In the data rows, the value 128 means zero.
Here are some points:
[168 139 105 166  65 176 175 181 118  64 141  85 126  83 127 145 149 177
 177 105 113 124 141]
[ 98 146 128  96 119 115 128 112 128 110  99 117 101 126 116 160 135 163
 117 163 143 146 103]
[149 130 191 124 111  96  69 143 119 167 121 149 228 206 148  61 151 143
  94  91 130  61 126]
[131 109 122  87 172  95 141  82 126 207 138 161 142 143 120 105 159  85
 122  83 121 131 130]
[171  97 181 138  72 111 120 198 146 143 149 116 166 115 140  51 132 126
 121 145 120  88 131]
[104 121  56 150  95 237 233 170 113  63 115 106  55  29  90 208 110 129
 157 175  77 105 176]
[ 93 124 107  92 157 123 122 126 141 146 134 106 101 115 115  94 144 124
 109 134 124 141 116]
[ 87 135 111 108 173  94  95  66 112 185 125 176 146  95 112 118 145  71
 113 100  93 166 119]
[154 130 161 142 176  82 118  99 126 213 104  99 111 133 122 102 131  98
 120 116 129 172 113]
[141 149 176 160 111  97  76 166 124 128 132  97 192 179 140  56  94 140
 110 163 127 116 128]
[ 67 149 116 129 187 138 104  57 170 105 111 136   0 118 155 214 104 101
 169 120 147 214 152]
[123 130 134 137  82 125 132 156 112 104 120 158 140  94 112 176  94 124
 170  97 128 122 130]
[185  97 192 140 113 101  81 127 152 141 102 117 201 202 156  91 156 162
  88  98 159  85 129]
[ 89 154 112 172 137 194 178 123 158  56 151  76  24  95 158 212 124 160
 192 146 135 130 231]
[220 126 168 113  78 144 138 111 122 158 141 139 175 173 156  62 167 160
  92  97 131  77 138]
[109 150 112 110 152 115 176  63 156 107 147 115  57 148 115 193 141  99
 143 107 118 172 135]
[155 131 142 130 154  95 114 125 129 185 149 143 151 113 128  96 157 148
 101  83 135 122  99]
16 more points follow, each with its number after it:
[114 159 152 200 106 195 172 163 111  81 113 133  53 100 143 193 146 163
 152 105 156 135 173] 0
[ 98 151 111 140 168 110 127 107 113 114 117 134 100 132 136 130 155 114
 128 126 151 152 126] 1
[124 135  96  70 196 105 137  10 129 164 137 184 123 138 107 148 153  97
  84 111 104 119 122] 2
[107 134  86 142  96 169 139 136 120 108 165 145 119 117 129 142 108 149
 152 148  99 127 152] 3
[146 115 155 147 119 129 133 109 116 163 143 185 134 150 165 131 138 177
 137  93 154 157  97] 4
[140  85 127 145 101 129 118 132 105 143 138 162 169 115 161  79 122 136
 126 148 110 153 117] 5
[137 103 170 121  70 116  64 137 149 158 140 119 238 198 128  64 123 124
 100 150 145  97 135] 6
[114  97  82 158  80 192 206 157 118  43 122  89   6  48 109 229  82 226
 180 164 104 135 173] 7
[186  88 112 133 111 116 157 105 106 104 127 122  97  98 105 143 135 155
 120 152 109 160 102] 8
[ 83 118  87 131 206  85 103  46 154 169 132 124  37  98 114 164 168 113
 169  67 118 206 132] 9
[109 101  91 103 178 134 148  45 147 139 113 158 113 111 156 145 167 122
 120 110 114 139 127] 10
[117 104  80 152  99 160 169 213  94  89 112 100  71 101 143 160  98 144
 155 197 120 134 155] 11
[110 113 139 103 114 126 110 143 108 119 111  95 143 130 131  75  60 146
 132 160 152 126  95] 12
[112 130 134 111 184  67 147  31 125 192  84 121  92 119 107 174 137 100
 137  93 130 139 123] 13
[110 162 105 124 152 119  92 109 132 146 108 141 159  98 118 105 147 109
  96 112 114 108 103] 14
[157 118 139 113 191  59 111 109 109 172 119 162 140 143 128  81 144  99
 107 132 137 167  75] 15
Which two of these numbered points are nearest to each point below, looking only along the 2 directions in which the first points spread most? Their numbers follow each, nearest first.
[ 86 159 133  80 168 108  75 128 129 179 119 165 173 149 116  65 125  48
 115 115 158 120 110] > 15 14
[ 86 119 118 163 138 151 145 149 104 117 163 121  99  89 148 154 117 140
 161 133 115 123 138] > 3 8
[138 119  69 132 103 188 204 134 137  50 141  96  37  51 133 223 124 143
 203 173 111 122 189] > 7 0
[115 112  95  90 179 112 137  33 134 158 130 131 103  80 145 147 145 111
 138  99 145 158  96] > 13 10
[170 163 157 129 160 129 115 160 143 174 111 128 174 175 112 134 130 125
  67  74 157 120 121] > 4 5
[159 140 121 104 147 135 121  95  93 143 147 159 133 129 125 107 154 118
  78  82 117 152  98] > 14 4
[116 140 167 177  38 200 145 216 126  67 144  69 156 142 171 150 117 161
 128 155 138  97 150] > 11 3
[102 136  96 163  73 186 163 194 105  82 146  99 108 116 169 133 143 145
 142 180 108  82 150] > 11 0
[103 112  99  82 195  77 118  60 127 177 141 131  92 141  83 115 150  71
 107 148 106 166 116] > 2 13
